Each row has a name. Each question is about the rows just above it. Places in a row count from 0.

Columns, left to right: T W N Y P
Z: [8,121,812,387,-52]
G: [234,25,670,274,-479]
H: [-495,254,-195,-194,94]
[274,-194] is in which column, read top down? | Y
H without one entry, shuffled: [-495,254,94,-195]. Gone: | [-194]
tags:
[94] -> Q364
[-51] -> Q545
[-195] -> Q399
[95] -> Q773
[93] -> Q226
[-196] -> Q652
[-52] -> Q943
The tag of H, keyed by place 4: | Q364

Columns, left to right: vavi Bugo Ketem pas Mer sim fono Timuz
S: [258,416,-510,-429,94,-370,-356,-252]
Q: [514,335,-215,-382,-383,-672,-227,41]
F: [468,403,-327,-423,-247,-623,-290,-74]
E: [-98,222,-551,-264,570,198,-335,-336]
M: [-479,-355,149,439,303,431,226,-30]
K: [-98,235,-546,-261,565,190,-338,-345]
X: [-301,-383,592,487,-310,304,460,385]
J: [462,196,29,-296,-548,-685,-59,219]
B: [383,100,172,-200,-597,-648,6,335]
Table of tags by key:
[-227] -> Q638
[226] -> Q128
[-290] -> Q54
[225] -> Q198
[149] -> Q69
[6] -> Q917
[-339] -> Q120
[-338] -> Q165
[-228] -> Q874
The tag of M, keyed by place 6: | Q128
Which column holds this, read top down? [-429,-382,-423,-264,439,-261,487] | pas

Columns, left to right: febo rebov kefel Lem lop
U: [166,-184,133,112,-207]
V: [22,-36,173,76,-224]
D: [642,-190,132,643,-87]
C: [-250,277,-184,133,-391]
L: [-250,277,134,-217,195]
Shuffled D with one entry gone: [132,-190,642,-87], missing | [643]
tags:
[-217] -> Q108
[75] -> Q294
[-35] -> Q833
[-36] -> Q709
[76] -> Q557
[643] -> Q611
[112] -> Q612
[133] -> Q815
Look up the entry of V at place 3 in the table: | Q557
Whose row is [166,-184,133,112,-207]? | U
Whose row is [642,-190,132,643,-87]? | D
Whose row is [22,-36,173,76,-224]? | V

Columns, left to right: sota Bikot Duso fupev Muko fale dutub butuf
Zes: [368,-358,-226,-225,-50,-393,-357,-17]
tasa: [-232,-98,-307,288,-534,-90,-413,370]
rulid: [-18,-186,-503,18,-152,-457,-411,81]
revoz: [24,382,496,178,-305,378,515,-529]
tiv: [-462,401,242,-67,-408,302,180,-74]
virev: [-236,-260,-415,-121,-198,-59,-399,471]
Sared: [-448,111,-196,166,-234,-254,-114,-145]
veta: [-28,-358,-325,-291,314,-188,-362,403]
mig: [-221,30,-340,291,-386,-205,-219,-67]
gav: [127,-508,-621,4,-33,-464,-544,347]
pef: [55,688,899,171,-94,709,877,-561]
Rudav: [250,-116,157,-249,496,222,122,176]
key -> tag
[-291] -> Q559
[-544] -> Q304
[-114] -> Q100
[-363] -> Q258
[877] -> Q125
[-362] -> Q489
[-358] -> Q172
[-545] -> Q142
[122] -> Q642
The tag of veta, keyed by place 6: | Q489
Which value is in both Zes and veta? | [-358]

Columns, left to right: Kisof Sanez dasek tamov dobir Fil
nunud: [-555,-145,-212,-318,-574,-71]
feto: [-671,-39,-368,315,178,-755]
Vonu: [170,342,-435,-174,269,-39]
Fosom: [-491,-602,34,-237,-737,-60]
fose: [139,-114,-142,-178,198,-115]
paf: [139,-114,-142,-364,-635,229]
[-114,-114] is in which column, read top down? | Sanez
[-602,-114,-114] is in which column, read top down? | Sanez

Columns, left to right: sal Kop levaz midu puvun piz ruzo Nili pila
gesa: [71,202,-12,554,-155,138,-85,469,227]
fir: [-781,-23,-635,167,260,-622,-418,-52,-62]
femus: [-333,173,-339,494,50,80,-286,509,333]
mudef: [-781,-23,-635,167,260,-622,-418,-52,-219]
Fasu: [-87,190,-137,380,-628,-347,-768,155,471]
ler: [673,44,224,648,-504,43,-128,670,570]
tags:
[-418] -> Q164
[-87] -> Q295
[-333] -> Q447
[260] -> Q587
[70] -> Q207
[-781] -> Q822
[71] -> Q337
[-782] -> Q934
[673] -> Q741
Look up the entry of fir at place 0 in the table: | Q822
Which column holds [50,260] top down? | puvun
Shuffled gesa with one entry gone: [227,138,-155,-12,554,71,202,469], missing | [-85]

Columns, left to right: Nelil bote sul zinim tovuf
folo: [-290,197,-12,-112,418]
dezu: [0,-87,167,-837,-382]
felo: [-130,-86,-185,67,13]
pivo: [101,-226,107,-70,-144]
bidur: [205,366,365,-138,-368]
firi: [207,206,0,53,207]
soror: [-30,-126,328,-38,0]
gato: [-436,249,-177,176,414]
[-185,107,365,0] is in which column, read top down? | sul
The one value in soror and firi: | [0]
firi without one entry, shuffled: [53,207,207,0]. Gone: | [206]
Which column holds [167,-185] top down? | sul
firi without one entry, shuffled: [53,207,0,207]. Gone: | [206]
Shuffled bidur with one entry gone: [-138,366,205,-368], missing | [365]
Table of tags by key:
[-382] -> Q500
[-138] -> Q948
[-381] -> Q319
[-836] -> Q941
[-837] -> Q99
Look up the entry of dezu at place 3 in the table: | Q99

Columns, left to right: Moz fer gur dap dev
vub: [-926,311,-191,263,-860]
gise: [-194,353,-2,350,262]
zene: [-926,-226,-927,105,498]
girab: [263,295,218,321,296]
The one value in zene and vub: | [-926]
key -> tag
[262] -> Q121
[321] -> Q367
[263] -> Q987
The tag of vub, keyed by place 3: | Q987
Which value is in both girab and vub? | [263]
Which entry of girab is missing from [321,295,218,263]? | [296]

Columns, left to right: Nebar Dig viti raf
dotol: [-29,137,-704,495]
bapa: [224,-899,23,-920]
rer: [224,22,23,-434]
notil: [-299,-647,-763,-777]
key -> tag
[24] -> Q13
[-703] -> Q479
[-704] -> Q527
[224] -> Q801
[23] -> Q221
[225] -> Q288
Join rer by its entry at place 2: | Q221
Whose row is [-299,-647,-763,-777]? | notil
Shuffled rer with one entry gone: [23,224,-434], missing | [22]

Columns, left to right: pima biga Geme Zuv
nok: [103,-273,500,667]
nuz: [135,701,-507,-495]
Zupeg: [135,701,591,703]
levu: [103,542,500,667]
tags:
[542] -> Q473
[702] -> Q218
[-506] -> Q590
[-507] -> Q241
[701] -> Q462
[541] -> Q52
Join nuz by its entry at place 1: | Q462
Which column holds this, read top down? [591,500] | Geme

